In the rows, 128 means zero.
X: 4 groups of rows, each row roughly a mix of its group's hidden directions
X (134 x 10)
[[135 167  95 109 151 110 106  99 154 128]
 [135 175 134 105 150 115 121 106 120 171]
 [ 85 143 104  85 139 134 149 117 113 148]
 [155  97 121 153 104 146 153  89 111 114]
 [148 157 141 118 179 130 158 128 147 152]
 [ 99 117 135 165 170 127 130 169 133 121]
 [117 117 153 149 100 110 130 141  70 132]
 [174 130 149 152 143 136 130  87 132  99]
 [166 157 150 120 153  91 107 110 134 145]
 [123 151  92 145 167 144  96 112 102 128]
 [157 136 125 134 147 165 154  92 109 158]
 [137  73 147 135 138 174 133 134 123 118]
 [105 129 154  93 148  88  99 127 103 131]
 [100 161 119 112 126 143 161  94 140 160]
 [137 174 104 136 121 147 134 118 162 165]
 [157 145 126 106 150 123 110 121 186 138]
 [156 165 107 111 115 124 131 112 177 140]
 [150 154 141 130 133  99 101  82 138 155]
 [116  94 128  82 170 145 130 139 116 115]
 [123 177 124  91 142 108 118 147 142 156]
 [110 119 127 176 124 117 115 180 117 118]
 [136 119 149 148 156 106  87 111  86 126]
 [112 181 108 105 132 103 129 126 140 163]
 [ 83 150  89 113 109 134 132  96 121 141]
 [ 80 148  95 129 112 157 139 148 131 149]
 [126 113 162 153 140  83  97 146 113 116]
 [145 153 119 124  95 111 129 118 186 115]
 [155  85 150 164 138 132 145 149 146 107]
 [131 145  90 106 149 139 162 134 172 123]
 [108 158 131 155  83 114 136 138 132 166]
 [109 134 139  78 114  99  98 114 156 134]
 [ 85  95 130 129 155 145 144 162 135 149]
 [112 140 106 111 135 147 161 157 176 138]
 [159 107 147 144 144  95 129 132  85 101]
 [169 129 167 110 109  96  98 123 129 138]
 [103  97 134 145  87 137 124 173 121 138]
 [119  76 143 156 131 122 125 150 157 101]
 [152 127 146 120 147  95 121 185 115 122]
 [145 147 138 156 141 113 138 140 183 101]
 [ 94 127 144 135 149  98  91 168 124 118]
 [140 104 140  91 117 161 149  84 137 127]
 [134 144 124 126 135 144 143  63 106 108]
 [118 161  91 114  93 144 130 109  98 148]
 [107 182 114 122 151 115 125 157 136 154]
 [ 83 152  95 103 127 124 133 158 150 116]
 [112  84 150 164 146 150 123 125 102 107]
 [191 154 115 134 124 124 150 118 146 136]
 [126 145 137 146 176 117 142 160 164 114]
 [132 116 100  83 157 150 141 154 140 103]
 [175 157 129 131 122 119 149 119 163  97]
 [156 142 127 109 143 170 166  98 116 138]
 [144 104 142 111 122 187 144 146 145 112]
 [111 121 115 132 142 143 151 147 171 175]
 [147 125 121 168  83 140 122 151 159 116]
 [130 176 115 125 146 112 142 150 174 123]
 [ 91 111 127  88 159 138 123 127 107 162]
 [160 148 142 109 146 156 140  90 149 156]
 [131 121 111  85  85 128 137 118 168 120]
 [160 100 118 154 134 130 120 151 169  96]
 [154 112 133 172 146 143 104 107  90 129]
 [152  79 161 142 140 155 130 140 140 107]
 [102 144 105  92 140 130 133 153 165 158]
 [134 163 118 109 169 103 119 102 156 145]
 [133 144 114 103  77 138 168 116 145 135]
 [129  90 142 166 163 145 145 135 119  98]
 [129 110 138 117 118  89 100 159 157  95]
 [134 118 178 121 176 112 108 128 134 145]
 [ 92  96 127 132 136 163 164 144 110 150]
 [125 135 125 171 148 113 130 177 158 125]
 [ 88 125  87  92 121 148 145 149 137 134]
 [106  90 123 109 130 131 119 154  77 143]
 [164 114 147 154  90 116 109 132  92 116]
 [109 129 105  75 121 145 121  98 146 152]
 [107 169 135 123 158 102  99 152 128 154]
 [181 164 142 128 111  98 124 140 139 114]
 [114  98 147 116  85 136 171 124 118 148]
 [112 143 155 118 133  92  95 133 101 166]
 [122 121 122 123 140 176 171 125  91 135]
 [173 151 160 106 130 101 118 113 157 128]
 [120 172 100  90 121 119 140 126 164 133]
 [121 149  99  80 144 151 128 135 165 137]
 [ 87 125 121 147 154 137 158 147 103 162]
 [101 175 109 113 118 128 136  90 129 157]
 [146 148 141 108 142  95 127 152 181 122]
 [ 89 109 108 108 134 144 178 146 133 138]
 [ 88 116 132 145 133 106  98 173 124 109]
 [141 138 129 157 160 141 154 139  76 136]
 [123 182 122 146  95 111 104 129 140 152]
 [102 113 120 119 125 167 160 126  81 116]
 [174 166 115 123 121 119 106  97 150 121]
 [ 96 121 120  86 124 138 123  94  88 137]
 [106 123 112 177 136 150 143 152  91 127]
 [143 136 159 124 153 119 114  81  89 123]
 [184 126 154 149 144 122 117 142 156 112]
 [106 107 118 181 129 151 132 139  93 115]
 [140 152  95 105 131 176 155 106 137 131]
 [146  87 162 156 158 144 123 123 104 139]
 [121 111 126 114 157 108 139 180 160 112]
 [120 121 140 137 171 138 123 110  72 138]
 [118 129 115 106  87 111 129 129 179 152]
 [127  95 118 170 105 149 107 140 106  99]
 [120 122 145 159 155 107 119 184 135 120]
 [121  94 141 146  89 160 125 129  95 107]
 [ 97 122 131 116  91 115 130 124  78 102]
 [126 115 161 122 142  83  83 132 140 112]
 [174 104 136 111 105 115 132 108 160 101]
 [165 157 138 149 152  98 115 101 156 133]
 [148 117 107  63 117 127 150 123 131 120]
 [109 166 121 116 182 131 145 138 148 140]
 [139  74 144 138 117 149 129  96 100 112]
 [167  94 150 124 125 146 133  98 160 106]
 [140  88 151 166 122 105 105 143 105 110]
 [101  92 133 159 118 104 102 148 116  96]
 [131 163 117 110 131 126 124  90  77 116]
 [ 81 136 105  93 119 152 148 111 109 141]
 [117 177 131 129 153 118 113 113 114 173]
 [ 93 122  94 114  89 141 104 132  98 118]
 [121  97 120 144  95 167 162 154 135 115]
 [ 77 110 114 128 117 131 124 175 119 109]
 [141  95 134 181 112 112 132 156 144 114]
 [142  97 139 110  77 119 102 111 105 137]
 [127 117 138 167 131 158 126  90  85 129]
 [127 181 118 103 136 129 129 116 138 173]
 [123 106 142 117  84 123 125  96  83 127]
 [136 195 125 127 119 107 115 135 143 149]
 [141 180 121 115 140  89 116 131 124 158]
 [172 144 148 123 154  97  93 134 114 114]
 [160 159 139 129 155 100  94  94 131 127]
 [ 85 135  93  88 115 147 143 137 147 131]
 [161 103 154 160 115 146 104 108 118  96]
 [118 170 138 104 148 104 104 110 123 166]
 [149 125 172 121 112  78 112 109 119 132]
 [127 160  86 101 115 133 118 117 172 135]
 [158  94 145 129 151 127 152 133 155  87]]

one row of each group, then the others: which group is each in?
[138 169  90  95 110 139 123  97 142 120]
(53)
[151 143 149  97 137  76 100 115 137 130]
(121)
[ 89 134 139 155 181 134 123 144 136 144]
(8)
[142 124 148 169 110  87 113 164 122 138]
(29)

[141 180 143 104 131 111  97 112 115 152]
(29)
[122 131 127 162 102 118 125 138  79  91]
(53)
[138 149 117 129 157 162 156  99  94 149]
(53)
[134 145 155 136 161  77 137 125 111 153]
(29)
[178 147 141 101 151 144 135  97 146 128]
(53)
[155 130 114 100  87 112 134  87 151 131]
(121)
[120 133 113 114 162 122 156 159 174 109]
(8)
[157 114 139 107 101  94 121 148 169 111]
(8)
[131 102 118 123  92 179 158 127 124 112]
(53)
[157 181 138 112 133 127 130  88 140 141]
(8)
[116 141  88  94 122 156 131 118 168 146]
(53)
[134 107 167 121 148  87  95 112 111 114]
(121)
